In the rows, zero is written as 128.
A: rows in several groups, each row roughly a mix of its group's directions:
A (136 x 11):
[[111 153 107  98  73 121 149  68 106 131 108]
 [100 128 112 137 104 131 153  61  90 162 156]
 [ 95 107 123 143 119 125 147  70  88 153 178]
 [116 136 134 120  98 146 153  73  73 173 135]
 [131 110 143 119 115 123  47 104 117 107 170]
 [116  79 150 116 165 147  94 178  99 109 107]
 [140 162 109  75 139 147 163 176 148 122  93]
 [156 147 150 120 156 135  83 167 186 119 153]
 [ 74 168  79  93 130 115 145 116 121 162 145]
 [115  97 108 102 136  74 161  85 116  96 159]
 [119 134 153 143  89 125  42 131 137 134 144]
 [101 114  89 131 124 109 186  99  84 133  95]
 [121 109 146 159 157  98 195 105  89 115 133]
 [186 104 167 160 133 159 101 157 153 121 107]
 [ 94 111  89 117 150  75 135  88 139 114 171]
 [104 132 107 155 105 113  58 128 167 107 158]
 [172 144 145 117 154 145 108 179 187 115 132]
 [165 118 126 131  93 158  51 116 124 152 130]
 [147  89 129 131 129 100 175  89 118  70 147]
 [105  94 101 114 116  76 112  68 117 117 153]
 [158 155 109 109 141 128 184 153 144 122  67]
 [105  89 119 190 163 144 175 140 121 143 118]
 [150 153 109  72  75 117 147  99 130  91 122]
 [143 163 153 189 106 168 153 119 122 157 100]
 [108 179  86 116 115 100 159  78 137 152 144]
 [135 155 119 118 134 121 207 129 105 148  83]
 [ 93 151 103 127 136 127  82  84 109 184 144]
 [110 158  92 113 111 127  57 128 163 148 150]
 [147 127 164 201 121 140 166 104 104 144 115]
 [100 162  95 150 180 127 129 117 118 178  92]
 [131 122 160 102 122 143 196  99  78 146 127]
 [ 93 147  90 126 159 129 195 127 113 166 121]
 [152 139 155 129  57 133  75 111 129 118 151]
 [150 111 152  89  94 146 128 135  79  92  82]
 [119 109 109 102 116  96 176 104 129  61 138]
 [126 102  99 121 157  89 188 140 132  78 124]
 [ 88  96  99 122 164  73 115 103 131 122 166]
 [160 151 114 107 149 134 188 146 131 134  68]
 [150 135 153 108 136 142 124 202 177 106 132]
 [129 116 139 130 147 124 196  89  85 167 127]
 [190 107 166 150 140 149 115 161 161  99 112]
 [156 117  93  97 108 159 102 132 174  75 136]
 [129 177 124 100  80 164  95 139 128 162  96]
 [123 154 109 109 109 146  49 155 156 148 132]
 [115 138 108 142 121 147  37 122 136 149 134]
 [109  88 113 149 133 111 141  76 138 115 192]
 [116 155 119 131 122 156  57 162 153 168 119]
 [106  97 109 172 187 125 176 151 119 139 120]
 [155 100 176 161 107 154  68 131 140 111 123]
 [106 116 104 138 158  74 163  90 136 119 177]
 [119 100 148 153 164 117 203 114  99 122 114]
 [113 140 111 139 191 144 162 155 121 176  96]
 [154 148 133  87 135 144 157 191 161 100 106]
 [113 107 125 133 170  93 192 114 109  88 147]
 [130 164  93 145 124  85 169  86 164 132 157]
 [180 144 168 129 133 132  97 146 181  98 151]
 [155 127 144 109  60 127  84  99 134  94 146]
 [149 152 159 109  91 141  51 119 131 142 139]
 [138 162 161 191 129 146 168 127 102 162 114]
 [141 177 118 112 141 148 141 138 120 161  55]
 [144 162  94 121 150 132 118 179 161 117  71]
 [142  76 161 120 158 140 117 167 104  80 102]
 [105 115  96  85 152  73 148 110 135 109 172]
 [131 171 126 127  89 169  78 142 149 168 106]
 [119 143 133  97 130 179 138 104  67 169 112]
 [161 128 158 108 137 144  82 188 151 107 100]
 [133 127 173 129  90 139  53 114 140 129 152]
 [129 107 124 144 190 114 118 170 170 121 170]
 [103 117 105 145 178 125 199 147 130 142 106]
 [142 151 173 121  80 140  61 119 137 138 142]
 [126 166 118  81 103 159 161 179 148 142 105]
 [ 88 143  78 106 143  89 177 100 108 125 128]
 [123 174 139 156 107 145  86 142 119 194 119]
 [153 150 161 110  67 144  71 109 136 121 134]
 [157 172 167 176 118 160 135 160 109 156 115]
 [137  97 138 128 124 100 192  83  94  97 128]
 [106  87 141 140 129 140  77 111 103 133 192]
 [125 144  90 149 166 106 110 163 186 102 105]
 [142  80 164 132 139 157 112 191 121 108 101]
 [131 174 132 109  78 170 115 132 119 161  83]
 [143 140 169 109  99 154  51 111 138 134 130]
 [110 118 149 175 186 114 150 179 139 146 121]
 [185 108 166 157 142 144 102 163 166 111 115]
 [111  95 112 146 161 128  77 120 165 100 177]
 [ 72 122 114 149 155  96 183 126 113 126 166]
 [127 163 132  86 107 161 137 194 162 138 127]
 [143 108 175  98 108 147 177  92  86 139 140]
 [ 94  89  99 107 155  77  93 111 139 132 163]
 [144  90 146 148 166  90 180 123 113  98 161]
 [ 94  92  93  93 156  81 136 102 134 100 154]
 [129 134 112 140 142 119  69 177 178  95 123]
 [117 180 100 139 102 106 133  80 151 172 149]
 [127 127 156  85 145 173 166 127  68 142 119]
 [ 67 149  91 106 117 104 143  91  94 152 141]
 [103 105 129 174 116 114  93  75 103 154 164]
 [155 149 126 114 159 132 116 184 165 109  75]
 [125  95 122 171 157  94 105  66 100 126 139]
 [107 121 121 133 101 139 138  65  80 166 159]
 [106 100 129 139  86 119 165  82  71 111 132]
 [153  89 142 136 175 104 176 143 141  94 163]
 [128  98 145 153 160 108 203 109 104 108 131]
 [177  99 181 159 133 139  96 153 153 100 128]
 [136  74 169 139 149 146  93 180 120 103 120]
 [123 187  84 116 119 116 148  83 150 162 144]
 [123 169  96 136  95 100 172  74 141 142 149]
 [150  92 163 115 112 158 101 134  67 159 151]
 [ 86 134 102 134 189 140 147 131 109 184 127]
 [152 146 105  82  70 117 111  91 115  96 145]
 [146  89 167 127 146 158 100 190 129 109 105]
 [133 160 140 115 147 130  76 152 182 133 174]
 [137 129 119 140 159 101 115 187 180  89 112]
 [ 96 133  87 134 181 134 175 134 110 172 119]
 [137 126 138  87 127 197  73 117 106 137 128]
 [121  94 146 106  96 115  87  91 140  75 161]
 [140 167 134 106 109 136 185 125 100 153  74]
 [141 151 161 102  78 133  63 105 130 119 149]
 [148 163 155 104  88 144  59 117 128 149 135]
 [153 134 136 111 150 129 120 194 166  86  95]
 [125 139 112 121 155 134 201 101  94 162 102]
 [162 137 159 128  99 152  47 122 121 125 131]
 [138 146 125  95  66 141  77  89 126 141 149]
 [127 129 175 167  98 146  64 127 125 149 155]
 [142 146 134  92  80 157  68 148 122 145  98]
 [ 98 109  90  62 142  87 123 119 134 104 151]
 [137 138 144 120  86 141 171  95  77 107  86]
 [142 156 132  88  63 122  86  97 129 122 153]
 [166 144 150 131 147 115 118 164 196 100 153]
 [144 142 133 128 111 172  62 115 119 182 123]
 [119 108 106 130 166  93  86 142 165 120 184]
 [105 130 130 177 125  95  56 138 136 153 146]
 [102 155 150  95 130  93 186 129 143  80 128]
 [106 122  98 146 156 118 213 140 122 130 116]
 [144  81 168 126 153 146  98 170 107  98  93]
 [135 164 138 119 131 150  73 149 176 155 170]
 [110 134 116 146 197 149 138 152 116 182 106]
 [156 143 130 112 159 126 138 184 168  97  81]]
the two rows of each list that fit no group, in list order (the others fit one group, some only roughly):
  * j152: [139 107 152 139 141 101 100 175 179  80 139]
  * j894: [125 136 157 120  69 145  71  88 132 126 152]
  * j416: [109 107 127 147 123 116  72 139 167  87 177]
  * j254: [127 133 160 110 138 152 173  94  70 166 110]
  * j146: [112 187 100 115  86 125  84 108 130 166 130]
  * j590: [119  76 116 182 160 106 174 147 130 107 130]
  * j543: [169 152 144 100  93 148 174 116 114 149  80]
  * j96: [111 114  66 138 162 118 179 144 146 114  95]
  * j993: [138 146 113 139  90 123  47 116 149 134 156]
  * j315: [133 160  97  98 151 161 175 135  94 147  84]
  * j797: [ 85 126 110 156 148 137 107  87  88 177 153]
  * j154: [135 136  93 137 162 109 207 138 130 127  99]
  * j832: [118 180 128 125 105 168  92 154 134 177 100]
  * j101: [124  77 131 164 165  96 162 100 123  91 151]
  * j625: [161 105 158 175 147 127 107 163 176  94 127]

j96 j625
  * j790: [131 147  99 149 166  89 149 161 182 107 101]
  * j322: [105 114 146 133 166 139 175 114  70 169 138]
  * j497: [146 165 103 105 100 164  73 132 152 167 117]
  * j937: [146  96 151 108 156 160 110 183 117 113  78]
  * j93: [ 95 122 148 172 133 135  88 117 106 174 176]
  * j704: [121 181 100  98  89 125  71 125 143 149 145]
  * j618: [116 119 117 136 140  98 196  80 115  93 147]
  * j744: [102 161  92 135 152 135 178 149 124 187 120]
  * j727: [130  99 146 166 155  84 176  97 110 121 164]
  * j365: [139 147  90 119 111 155  67 163 172 142 119]
  * j103: [139 147 134 151 126 129  50 162 139 164 149]
  * j876: [151 139  92 127 157 119 135 178 182  95  99]

j497 j365
  * j35: [158 147 142  84 111 147  53 132 141 149 120]
  * j459: [127 157  84 108 163 115 187 155 126 154 100]
  * j246: [171 162 156  92  83 145 137 138 142 119  79]
  * j795: [140  91 157 153 189 115 155  88 100 119 119]
  * j392: [ 92  78 140 183 127 109 146 122 126 102 170]
  * j799: [151 106 144 151  59 135  79 109 132 115 154]
  * j307: [103 158 101 132  83 107 154  72 119 141 165]
  * j663: [150 125 152 120 120 185  90 137 104 185 106]
  * j203: [133 108 119 131 144  77 180  89 121  97 168]
  * j335: [ 92 162 113 102 157 113 202 122 112 124 123]
  * j475: [120 102 159 122  86 149  86  95  97 137 177]
  * j226: [183 156 158 143 121 147  94 142 187 135 135]

j795 j663
  * j383: [111  92 133 166 139  94  83 143 150 107 180]
  * j244: [ 79 129  74  77 153 108 121 123 154 121 149]
  * j643: [147 109 129 151 137  94 109 146 174  58 128]
  * j520: [162 103 169 124 121 127  59 137 152  93 126]
  * j448: [101 190 113 130 119 141  91 143 136 187 127]
  * j249: [138  71 137 145 149  94 158  95 115  86 159]
  * j314: [156 100 146 159  82 160  65 117 128 131 141]
  * j529: [120  97 142 123  77 111 126  88 131  70 162]
  * j609: [118 119 107 154 151  77 150  90 141 109 186]
  * j597: [117 164 140 117  99 163  58 135 135 166 127]
  * j731: [156 136 113 138 137  99 111 169 195  96 104]
  * j60: [ 88  99 122 159 118 110 107  91 135 114 194]
  * j889: [141 108 146 135 161 144 197 148 129  76 119]

j643 j597
  * j273: [131 178 109 113 160 123 181 111 108 164  92]
  * j424: [ 93 165 117 112  91 125 142  92  82 160  92]
  * j582: [106 120 137 129  87 146  98  75  92 155 171]
  * j870: [152 145 112  61  95 165  95 126 117 139 100]
  * j792: [157 137 146  85  92 104 124 104 135  60 126]
  * j368: [106 155 128  90 118 171 102 172 121 153  79]
  * j524: [126 162 128  71  99 139  76  91 110 137 148]
  * j25: [154 108 128 113 169 147 137 185 132 107  72]
  * j604: [ 98 197 107 120 101 116 109 114 120 178 137]
  * j400: [168  99 138 137 132 126  65 157 164 111 163]
  * j918: [157 127 101 150 135  85 196 143 151 109 104]
  * j531: [111 125 121 123 117 145 174  76  72 164 139]
  * j658: [121 193 110 102  78 142 105 124 124 169 124]
  * j42: [ 99 134 106 122 179  94 197 142 127 117 123]
  * j521: [141 136 145 139  61 147  69 111 133 150 149]

j273 j870
  * j784: [119  99 108 126 181  92 166 126 161  98 165]
  * j811: [122 169 123 111 108 167  80 165 143 171 104]
  * j69: [140 106 125 125 127  80 173  85 110  87 166]
  * j702: [130 146 155 114 124 140 169 107  69 178 102]
  * j822: [128 119 138 158 169  74 155 163 172 102 132]
  * j527: [116 104 105 148 204 129 134 161 125 165 113]
  * j794: [154 115 140  85 102 124  98 102 144  59 124]
  * j214: [ 99 127  77 147 153 137 192 152 130 142  99]
  * j831: [147  91 140 125  98 144  62 142 148  98 165]
  * j325: [140 127 127  99  68 164 136  91  79 148 138]
  * j766: [145 164 158 127 122 173 181 152 110 147  88]
  * j703: [133 104 129 141 178  73 160 124 153  92 160]
  * j5: [114 124 122 130  64 130 138  65 111 128 167]

j214 j703
  * j685: [114 127 174 111 122 154 145 100  64 169 134]
  * j269: [138 143  99 129 117 110 133 152 195  71 113]
  * j534: [128 116 127 129  89 149  48 126 145 107 159]
  * j498: [151 131 163  97  78 147  88  83 112 113 151]
  * j754: [104 174 107 122 112 155  73 138 159 173 125]
  * j852: [132 129 128 134 182  98 146 188 161  99 107]
  * j446: [133 139 137  96 127 155 193  96  83 151 106]
  * j827: [141 106 165 100 122  99 103 127 146  54 137]
  * j377: [128 114 164 124  90 171 150 109  78 174 127]
  * j802: [131 123 103 136 135  83 138  83 139 102 195]
  * j434: [129 135 134 115 142 102 202 149 146  84  97]
  * j568: [159 143 169 113  90 121  62 146 150 110 139]
  * j828: [115 138 116  97 107 172 155  82  79 161 138]

j498 j377
  * j711: [134 141 162 143 193 127 169 160 166 116 131]
  * j675: [128 159 133 118 129 147 182  99  95 168  80]
  * j970: [172 128 161 100 137 121  76 155 168 106 101]
  * j963: [155 113 141  94  86 118  88 103 141  68 138]
  * j177: [102  92 157 188 179 115 145 151 126 122 141]
  * j351: [154  85 135 124 148  99 161 115 131  67 166]
  * j969: [ 98  98 140 154 204 113 122 156 127 108 148]
  * j592: [122 128 142 103  83 144 185 133 113  90  82]
  * j709: [140  88 116 147 142  85 123 104 151  99 191]
  * j599: [123 158 125 167 145 103 197  98 120 124 160]
  * j689: [110 149  94  98 150 113 206 125 120 113 110]
  * j979: [154  97 138 118 166 149 133 189 133 104  82]

j711 j592
  * j482: [131  94 158 122 160 148  94 200 140 114 121]
  * j610: [121  99 114 144 132 115  90 157 173  71 163]
  * j268: [108 113 105 169 178 101 184 159 130 140 132]
  * j746: [132 104 142 127 152 102 186  77  83 120 142]
  * j808: [136 107 131 129 103 130  67 127 175  85 164]
  * j570: [154 116 129 101 169 153 125 184 135 120  72]
  * j875: [135  90 138 161 160  86 168  97 114 100 162]
  * j906: [114 101 133 135 162 107 205  99 115 100 128]
  * j72: [142  94 140 147 141  93 188  90 106  96 149]
  * j630: [114  95 104 160 178 110 183 130 150  97 124]

j746 j630
